One turn moves each row of this set onto another row. After a few examples, where does it send each row asked below?
j_669: [  2   9 -21  24   4  16   5  24  -6 -12   1 -10   0   2  22 -23   7   0
  10]
j_764: [ 12   0   3   6   0  -1  16  36 -12  -7 -18   7   2 -11  31   5   9  -9
   8]
j_779: [  3  -4   2  -9  19 -15   3  -1   0 -41  18  15  -7  23  18  -5   0   9
  11]
j_368: [ -4  -4  29  15   4   4   2  12   0 -23  -1   8  20   4  29 -12  18  -1
  11]
j_148: [ 23   5  -8  -6  -1  -5   9  26 -11 -18  14  16 -16   5  12  21   6  -2
  21]
j_560: [ 19   0 -38   8   6  -4   6   0 -11 -27   0  12  18  -1  40  14   8   8
  20]
j_581: [ 12 -12   2  28  -2  23  -1   3  -8 -19 -14   3  14  -3   3   0  20   0
  18]
j_968: [ 17   9  -1  10   2 -19  15  16 -14 -17   9   7  26  14  13  15  -1  -6
  -6]
j_22: [ -2  12  -2  13   5  -4  13  13 -25 -23   9 -10  13  11   8  10   1  25
  19]
j_674: [ 22  -6 -11  12  -2  15  12  -8 -14 -17   5  13  10   2   5  -1 -34   5
  14]
j_762: [ 11  14 -23   9   9  18   5   6   5 -12  17   1  -9   6  25 -24  -1  16
  11]
j_240: [ 22  14 -23  27   5  13  14  11  -4  -8  25   7   3   1  22   1   8  13
  16]
j_706: [ -4  -9  -5   5  24  12  13  -3  -4 -36 -14  13  -6   3  25 -13  -3  23
  10]
j_466: [ -3   9  -3  -8   3  27   7   7  -4 -10  -6  12  -4  -6  27 -18   0  19
  22]
j_684: [  6  -9 -18   5  -5  16   4  20 -11  -7 -21  -5  -1 -10   7 -15   4  -5
  24]
j_245: [ 16 -20  14   9   6   0  25  14  -4 -14   3  19  -5  -2  -3  -7 -13  -7
  13]
j_835: [ 21 -26 -10  -3   4 -11  -4  -4 -19  -9   8   4 -25   7  13  -4  -3   1
  24]
j_509: [ 23   4 -24  -1   2   1  -1   4  12 -40  -5 -11  25   2  21  -1   0   7
  12]
j_559: [ 13 -18 -33  13  -2  -4   4  -3 -29  -9  -6  -2   8  -2  21  -5 -16  -1
  22]
j_687: [  7  14 -12   1   3  10   5   3 -12 -16  18  14   2   4  23  12  17  26
  32]
j_535: [  7  -9 -30  32   9   6  12  13 -18 -16  10   0 -10   2  21 -17  -9   1
  18]
j_901: [ 20 -16  -9  -5   6   4  17 -14 -10 -45  11  16   8  22  27   1  15 -13
  23]
j_343: [ 20  -1  -4   7  -2  -2  -5   0 -11  -9  -9  10  20  -1  56   1   4  -6
   2]
j_214: [ 21  -7 -31  34  10   7   7   1  -1 -20  11   2   7  -3  38 -11   7   5
  16]
j_731: [ 17  -3   8 -23   4  10  41   9   0 -21   3   2   1   7  13 -15  -3   2
  17]
j_937: [  3  -8   9  -2  -6 -27  16  -1  -4 -18  -6  -2 -11  12   7   3  14 -19
  15]
j_107: [ 16   4  19  -2  -9  14  25  -2 -11 -22  18   6  27  11  30  -1  12  -2
  27]
j_653: [ 12 -15   1  -9   1   0  19  -3 -13 -14 -13 -21  13  16  13 -23  17  -8
   9]
j_619: [  9 -11  -8   6   5  -3  33  -1 -35 -21  -7   8  14  21  20   0   0 -18
   3]
j_298: [  3   7  15 -11  -6 -18  24   0   9 -16 -12   5   3   3  31  -5  -2 -15
   3]
j_547: [ 28 -23  -3   2   4 -12  -4 -13  10 -17  -1  -5  20   6  17 -17  -3  -8
   2]
j_52: [  8  -5   6 -12   0  -2 -14  -6  -7 -12   7  -3  -4   6  44 -20  -2  13
  20]
j_37: [  1  -8  14   5  -5 -22  16 -22 -10 -15  -5  12   2  11  34  -2  -3 -16
   8]
j_571: [  9   2  21  -6 -14 -17  11 -16   1 -12  14   3  -3  12  16   0   1  -9
  22]
j_573: [ 14   0   8   1  -7 -15  21  -3  10 -27  -3  19   0   4  23  14  13 -25
  13]

j_148 goes to j_343
j_779 goes to j_968
j_298 goes to j_571
Now find these:
j_653 goes to j_731
j_762 goes to j_240
j_706 goes to j_22
j_687 goes to j_560

One turn moves each row of this set onto another row. After a few examples, where does it send each row asked below?
j_3: [ 15  -5  22   0   4  13  12  -4  16   0  -7 -19   8  -4  -3  -8   3 -16
   4 -25  18  13  -3]
j_369: [-10 -17 -12  -5  12 -12  -2  23   3 -23   5  17 -12   6  12  14   9  13
   7  -3   8  -4  -2]
j_302: [  1   6   8  16   7  24 -13   8  20  -6  -6 -10   2 -36 -14  12  -7  -9
   2   7  -6   9   7]
j_161: [-14  13  10  14  -7  12   2  -3   3  17   6 -15   2   3   7   4 -20   0
 -11   5 -12  14 -11]
j_41: [ -7  -2  -7  11  -5  34  14  -5   1  -6   1 -12 -24   0   4  15  -8 -16
  -2 -19  -4  -9 -29]
j_309: [-17   0 -13  -5  15  -6  -2  35   3 -20   9   3  -8   4  10  16  17   7
   6   4   6  -4  -4]
j_493: [ 19  -9  22 -12  -4  11  10 -13  -8   0   3  -9 -17   0  -9  14   8 -20
  -5   2  -8  19 -17]
j_154: [ 14  -9   7  10   1  -4  11  -3   5   7 -18 -12   8  -5   0  -1   4  -1
   2 -33   0  22  -1]
j_842: [ -7  -1 -20  -4  14 -13   2  32   6 -24   3   5 -11   1   9   7  17   6
  10   2   8  -5  -5]
j_966: [  1  -5  30  17   8  11  -8  -1  24  -7  -9 -16  -2 -21 -12   4 -10  -8
   9   5   2   6  17]
j_949: [  9  -1  16  19  12   9 -10  -2  12 -10 -16 -16   2 -18 -18   4  -6 -15
  -2   5  -5   2  19]
j_577: [ 10 -17  10 -12   7  -2   4 -19  -2   7  -1 -10 -23 -13  -1  19   2 -22
   2   2  -5  26  -3]
j_685: [-17  -6 -13  -2  16  -8   1  30   0 -22  10  11  -9  11  11  13   9  13
   1  -5   7  -5  -4]
j_93: [-18  -9 -11  -4  16  -7   0  29   0 -19  11   9  -6  12  14  15  10  11
   2  -5   8  -5  -3]
j_217: [  6 -10  22 -14  -4  16   1 -15   5  -3   7 -12 -14  -3  -9  11   9 -23
   7   0   0  29 -15]
j_569: [-10 -13 -13  -3  12 -12   0  25   3 -25   7  17 -14   7  11  14  10  13
   5  -2   6  -3  -3]
j_557: [-18   9  18  18  -5   6  -7 -12  17   7  -4 -17 -12   7   4  -8 -21 -12
  -3   7  -6   7  -6]
j_167: [-16   0 -15  -3  18  -9  -2  34   2 -21   9   3  -9   5   7  14  16   9
   5   2   5  -3  -2]
j_905: [ -6  -8 -18  -5   9 -19   2  26   4 -23   2  12 -14   7  13   7  15   8
   9   2   6   1  -5]
j_630: [ 27  -5  15   3   7  10  16  -5   5  -4 -14 -17   4  -4  -5  -4   5 -22
  -7 -20  12   4   1]
j_922: [  5 -17   8   2  -3  27  18 -13   4  -3   8  -7 -21 -14   1  11 -24  -2
   2  -5   5 -14 -20]
j_657: [ 15   5  -4   3   9   8   6  -3  17   5 -17 -13   1 -14   3 -11  -1 -24
  -5 -27  15  11  -5]
j_894: [  7 -22   7  -2   1  20   4 -11  -6  -9   1  -6 -13 -12 -11  32  11 -11
   6 -16 -11  24  -9]
j_319: [ -9   1 -20  -5  12 -11   0  33   8 -21   1   6 -10   0  11   6  17   6
  11   3   8  -6  -7]
j_433: [  8  -1   9  26   4   4   2   9  21  -5 -22 -13 -10 -32  -9   5  -8   3
  12  -5  -8  -6   6]
j_294: [-11  13   9  19  -3   8 -11  -8   6   5  -9 -14  -4   6  -8  -9 -20  -9
 -14   6 -14   0  -8]
j_233: [ -7  -8 -17  -7  10 -20  -3  25   6 -20   0  13 -12   5  14   6  15   8
  10   2   6   1  -4]
j_774: [  4  -3  12   3  -9  30   3 -10   3  -9   3  -3 -22  -6 -14   3 -17  -8
  -5   3  -8 -13 -29]
j_489: [ -5  -7  10   2  -9  32   2 -15  16 -11   4  -8 -26  -5  -5   1 -15 -17
   7   1   4  -7 -26]
j_384: [-18  16   5  23  -3   3  -2   2   7  10  -9 -20 -24  -3   5  12  -7 -11
  -2  10 -23   8  -9]

j_905 goes to j_685
j_489 goes to j_966
Now find these:
j_577 goes to j_161
j_93 goes to j_319
j_41 goes to j_433
j_949 goes to j_493

One turn moves each row of this set onto another row. After a few examples, where does it send each row asked below?
j_351: [ 16   7 -31   6  -9   5  21 -23  -1 -16 -12   5  10  -5]
j_152: [-18  10   0   1 -24  11   6  -3   2  -3 -21  29  24  10]
j_538: [ -7 -16   4  -7 -36 -19  -5 -12  -2   6  -7  20  10   4]
j_269: [-10  22 -22  20 -12 -12  27  -5  -6  -9 -26  23  17   9]
j_878: [ -6 -13 -34   0 -12 -16  21  -9  -6   9  -1   4  -7   6]
j_428: [-14  -4 -12  -3 -28   5  28 -30  -7  -2  -6   6  11  -1]
j_962: [-13  -9  -5  14 -23   1 -14   5  -5  -2 -14  25  -2  12]
j_681: [ -4  -9   8  -1 -37 -17  -6  -1   2   3  -3  25  18   2]
j_87: [-10  -7  -8  -1 -34  -1  19 -29  -6   1  -3  -4   6  -7]
j_387: [-15 -11 -10  17 -19   7  -4  14  -2  -1 -12  20   7  14]
j_110: [ 20  18 -14  20 -15 -17  29  -9  -3  -4  -8  12   5  19]
j_824: [ -1  -8 -35  11 -13 -14  15  -5 -14  11   4   4   0  -5]
j_462: [ 13  28 -18 -16 -30 -14  14   5  15 -15   5   9   7  14]
j_628: [  2   7 -23 -10 -13 -14   7  11 -18   4   8   6  -7  22]
j_80: [-17  18  -7   9 -30   8  -6   0  20 -15 -13   1   8   3]
j_431: [  0  13 -18  11 -29 -12  -1   9 -11 -17 -24 -10  14  27]
j_247: [  5   6 -22 -12  -8 -19  14 -31  -4  -2   2   6   6  -9]
j_194: [-14   0 -15  -7 -17 -24 -22   1   7 -11  -1  14  19   9]
j_155: [ 12  24 -13  -7 -29 -15   9  -2  23 -16  -1  -4   2  13]
j_435: [ -7  13 -28  12 -17   0 -16   5   6 -19 -15  21  20  14]
j_241: [-17  17 -10   0 -28  19  13  -5  -3   2 -16  25  24   6]
j_183: [  1  15 -26   4 -13   6  12 -12  12 -15 -24  14  35   8]
j_768: [  9  18 -26  -1 -15 -32  15   4  -2 -12 -24   0   4  23]
j_997: [ -5  21 -10 -23 -36 -12  -5   8  -9  -4  -3   2  17  20]
j_983: [ 10   6 -14   4 -30  -3  27 -12   7  -5   6   6  28 -15]
j_899: [ -7  -1 -12  12 -29 -22   3 -17 -23   6  -7  22  -8  -1]
j_756: [ 15   2 -14  -1 -35  -2  32 -11  10 -17   3  13  17  -7]
j_184: [  2  20 -27   4  -5 -28  19   6   4  -7 -10   6  -2  25]
j_800: [  0  29  -8  14 -32  -5  13 -16  13  -7 -14  -5  17  21]
j_579: [ -2  -5 -12  11 -22  17  24  -4 -14 -20 -20  18  15   4]
j_736: [  0  -7 -16   5 -33 -14  11 -22 -25  -2  -7  22  -6  -1]
j_126: [ -3  20 -23  29 -13  -7  19   0 -12  -7 -21  17  22  -2]
j_357: [  4  -5 -16   8 -25   8  28  -6 -24 -12 -23  12  17  -2]
j_6: [ -1  14 -17 -15 -36 -16  -8  -4  -6  15   5  16  15 -11]
j_139: [  0  17 -17 -21 -40 -14  -8  -5  -5   5   0  22  -2  -4]
j_278: [-15  19  -9  10 -28   6  -8   1  15  -2 -10  -1  23  -4]
j_468: [  3   9 -33  -6 -11 -23  17  11   0 -11 -12  -4   3  26]
j_843: [ -3  -8 -11  -3 -20 -25  -7  18  -8  -8 -30   8  14   8]
j_232: [  6  -1 -18  -7 -16 -29 -12  -9 -12 -12   6  16  -1  -5]
j_670: [  5  33 -24 -15 -34 -11   5  -4  13 -13  -3  -2   2  15]
j_293: [ 16   7  -6 -10 -20 -12  24  -6   8   5  17   5   7  13]
j_861: [  1  -5 -17   8 -20 -18 -13  20 -14  -2 -20   6  16   1]

j_293 goes to j_628
j_247 goes to j_232
j_387 goes to j_241
Now find these:
j_768 goes to j_155
j_428 goes to j_736
j_139 goes to j_843
j_126 goes to j_983

